0: tensor([-0.648, 0.310, -0.031, -0.510, -0.495, -0.082, -0.292, 0.306, 0.490, -0.286, -0.833, 1.133, -0.624, -0.394, -0.361, -1.706, -0.068, 0.563, -0.427, -0.858, 0.411, 0.784, -0.378, 0.370])
1: tensor([1.411, -2.843, 0.978, -0.846, -0.824, 0.094, -0.254, 0.522, -1.148, -0.367, -0.027, -1.310, 0.190, 0.003, 0.395, -0.203, -0.610, -0.975, 0.776, -2.455, 0.780, -0.641, 0.165, -0.155])
2: tensor([1.858, 0.999, -0.003, -0.184, -1.244, -2.307, 1.268, -2.260, -0.208, 0.809, -1.565, 0.638, -0.944, -0.140, -1.075, 2.911, -0.138, -0.480, 0.094, 0.508, -0.593, 1.121, 1.127, 0.640])
3: tensor([0.261, 0.818, -0.488, -0.246, 1.060, 0.898, -0.786, 0.083, -1.347, 0.796, -0.629, -0.817, -0.786, 0.240, -1.045, -0.446, -0.136, 0.342, -0.993, -0.617, 0.208, 1.722, -0.631, 0.626])
4: tensor([0.884, 0.201, -1.889, 0.062, 0.868, 1.133, 1.874, 1.300, -0.230, -1.380, 0.948, -1.072, 0.115, -0.208, -0.241, 0.474, -0.867, 2.427, -2.436, 1.292, -0.346, 1.163, 2.260, -0.199])
5: tensor([-0.208, 0.239, 1.772, -0.015, -0.547, -0.036, -0.499, -0.694, -1.471, -1.139, 0.446, 0.514, 2.219, -0.775, -0.696, -0.239, 1.344, -1.243, 0.923, -1.002, 0.204, 0.704, -0.297, 0.057])
6: tensor([0.077, 1.564, -0.924, -0.294, 0.892, -0.763, -0.727, -2.261, 0.770, 0.259, -1.353, 0.642, -1.124, -0.205, -0.614, 0.271, 1.551, -0.516, -0.584, -0.482, 0.380, 0.263, 0.195, 1.469])
7: tensor([-1.391, -0.477, 0.405, 0.774, -0.506, -1.033, -0.224, 0.191, 1.613, -0.248, -0.115, 0.275, -0.868, 0.126, 0.830, -0.614, 0.977, -1.108, 1.169, -0.617, 0.696, -1.375, -0.947, 0.078])
8: tensor([-2.000, -0.335, -2.380, 4.219, -1.441, 0.968, 2.469, -0.005, 3.512, -2.962, 2.910, -1.055, -2.067, 2.232, 0.233, 0.171, -0.466, 2.033, -3.180, 1.741, -3.371, -1.462, 1.782, -0.995])
9: tensor([-0.925, -1.595, -0.420, -1.018, -2.311, 1.437, 0.095, -1.229, -0.543, 1.004, 0.613, 0.973, 0.374, -0.986, 1.627, -0.039, -2.574, -0.763, 1.450, -0.166, -0.820, -0.167, 0.166, -0.480])
10: tensor([-0.534, 0.220, 0.733, -0.933, 1.853, -0.828, -0.701, 0.491, -0.853, 0.022, 0.762, 0.315, 0.053, 0.487, -0.733, -0.959, -0.124, -0.510, -1.308, -0.671, 0.865, 0.690, -1.032, -0.183])
11: tensor([-0.679, -0.072, 2.324, -0.312, -0.448, 1.324, -0.686, 0.533, -0.051, 0.978, 1.720, -0.205, 1.119, -0.027, -0.593, -0.183, -0.386, 0.148, -0.793, 0.757, -0.764, -1.219, 0.092, -1.303])
12: tensor([0.119, 0.195, -1.901, 0.543, 0.300, 0.461, -1.721, -1.505, -1.614, 1.623, 1.506, 0.000, 1.644, 0.861, -0.134, 0.878, -0.351, -0.050, 0.156, -1.603, -1.726, -0.931, 1.493, -0.837])
13: tensor([1.088, 0.378, -1.450, 0.227, 0.438, -0.327, 0.028, 0.335, -0.240, 0.590, -1.065, 1.131, -0.987, -0.449, 0.060, 0.876, -0.063, 0.641, -0.127, 0.752, 1.152, -0.013, 0.125, 0.408])
14: tensor([0.192, 1.308, -0.925, -0.627, 1.487, 0.822, -0.280, -0.121, 0.055, 0.724, -0.262, 0.338, -0.201, -1.716, -0.575, 1.083, -1.422, 0.303, -0.330, 1.328, -0.231, 2.638, -0.345, 0.463])
15: tensor([-0.092, 0.907, 1.630, -0.474, 0.154, -2.449, 1.490, 0.506, 1.705, -0.261, -0.176, 0.332, -1.526, -1.942, -1.074, 2.429, -0.217, -0.604, -0.112, 1.215, 0.665, 1.039, -0.191, 0.055])
16: tensor([0.615, 0.274, -1.264, 0.859, -2.278, -0.602, 0.670, -1.131, -0.284, -0.271, -0.988, 1.970, -1.187, -0.676, 0.585, 2.345, 1.212, -1.413, 1.558, -0.280, 0.177, 0.024, 0.060, 1.357])
17: tensor([-0.195, -1.116, -0.916, 0.958, -0.217, 1.596, -0.169, 0.271, 1.070, -0.730, 1.147, -0.506, 1.012, -0.147, 0.759, 0.022, -0.460, 0.422, 0.574, 0.819, -0.442, -1.714, 1.059, -1.002])
18: tensor([-0.624, -0.497, -0.480, 0.784, -0.713, -1.545, -0.106, -0.074, 2.107, -1.587, -2.461, -0.464, -0.652, -0.904, 0.365, -1.185, 0.657, -0.458, 2.144, -2.446, 0.505, 0.553, 0.205, 0.827])
19: tensor([0.173, 1.531, 1.323, -1.259, 1.579, -0.910, 1.034, 0.067, -0.411, 0.129, -0.313, -0.676, 1.132, 0.623, -1.280, 0.385, 2.335, 1.223, -2.082, 0.776, 1.403, -1.235, 1.260, -0.255])

tensor([0.534, 0.748, 1.633, -1.095, -0.214, 0.749, -1.498, -0.889, 0.895, 1.217, 0.908, 0.289, 1.203, 0.547, -0.588, 0.777, 1.718, 0.069, -1.088, 0.543, -0.152, -3.682, 0.854, -0.834]) 11
tensor([0.176, 0.829, 1.495, -0.439, -0.189, -2.130, 1.553, 0.518, 2.185, -0.139, -0.523, 0.355, -1.431, -1.706, -0.673, 2.512, -0.145, -0.410, -0.068, 1.279, 0.688, 1.177, -0.049, -0.109]) 15
tensor([-0.556, 0.275, 0.239, -0.766, -0.394, -0.170, -0.345, 0.316, 0.189, -0.441, -0.556, 1.293, -0.302, -0.493, -0.414, -1.709, 0.270, 0.786, -0.307, -0.738, 0.405, 0.771, -0.350, 0.632]) 0
tensor([-0.628, -1.603, -0.379, -0.752, -1.869, 1.563, 0.088, -1.391, -0.344, 1.199, 0.711, 1.082, 0.185, -0.805, 1.787, -0.257, -2.409, -0.754, 1.395, -0.282, -0.867, -0.007, 0.064, -0.726]) 9
tensor([-0.535, 0.308, 1.732, 1.291, -1.283, -1.151, 1.720, 0.170, -2.898, 0.903, -0.238, 0.308, 1.292, 0.036, -1.565, 0.948, 0.247, -0.417, 1.212, 1.089, 1.145, 0.680, -0.333, -0.413]) 5
tensor([-0.388, 0.036, 0.404, -1.192, 1.456, -0.851, -0.540, 0.826, -0.509, -0.365, 0.786, 0.637, 0.231, 0.393, -0.677, -1.168, 0.088, -0.142, -1.366, -0.978, 0.978, 0.010, -1.207, -0.025]) 10
tensor([0.141, -0.106, -2.127, 0.629, 0.330, 0.380, -1.879, -1.447, -1.664, 1.506, 1.585, -0.283, 1.576, 1.081, 0.281, 0.523, -0.576, -0.211, 0.289, -1.577, -1.904, -0.728, 1.364, -0.817]) 12
tensor([-0.300, -0.430, 0.199, -1.384, 0.265, 1.140, -0.920, 0.660, -0.043, -0.206, 0.024, 0.614, 0.929, -1.286, -0.061, -1.880, -0.943, 0.974, -0.050, -0.918, 0.534, 0.595, 0.612, -0.663]) 0
tensor([0.129, 0.250, -0.596, -0.414, -0.408, 0.789, -1.193, -0.700, 0.765, 0.474, -1.409, 0.370, 0.037, 1.586, 1.776, -2.391, -1.015, 1.213, 0.702, -0.079, -1.715, -0.033, -0.679, 0.056]) 0
tensor([0.219, 1.279, -0.945, -0.853, 0.503, -0.957, -0.267, -2.130, 1.037, -0.107, -1.383, 0.773, -0.884, -0.309, -0.957, 0.320, 1.612, -0.467, -0.900, -0.569, 0.594, -0.153, 0.204, 1.531]) 6
tensor([0.418, 1.490, -1.290, -0.923, 0.400, -1.063, -0.521, -1.829, 0.934, -0.316, -1.382, 0.714, -1.247, 0.048, -0.581, 0.584, 1.735, -0.616, -0.890, -0.661, 0.480, 0.145, 0.217, 1.190]) 6
tensor([-1.219, -0.638, -0.102, 0.184, -0.659, -0.752, -0.317, 0.518, 1.816, -0.495, -0.259, 0.601, -1.046, -0.114, 0.882, -0.436, 1.633, -0.853, 1.190, -0.579, 0.658, -1.503, -0.771, 0.283]) 7
tensor([-0.111, -1.259, -1.190, 0.716, 0.159, 0.964, 0.084, 0.272, 1.168, -0.202, 1.221, -0.236, 0.882, -0.049, 1.355, -0.140, -0.195, 0.523, 0.814, 0.742, -0.274, -1.822, 1.101, -0.757]) 17
tensor([-0.292, -0.853, -1.089, 0.847, -0.255, 1.276, -0.386, 0.400, 0.910, -0.136, 1.283, -0.442, 1.077, -0.331, 1.172, 0.045, -0.403, 0.573, 0.784, 1.023, -0.490, -1.633, 0.951, -0.740]) 17
tensor([1.153, -0.112, -1.454, 0.211, 0.769, 1.540, 1.987, 1.250, -0.299, -1.639, 0.920, -1.142, -0.307, -0.072, -0.425, 0.604, -0.877, 2.218, -3.120, 0.950, -0.242, 0.808, 1.779, -0.103]) 4
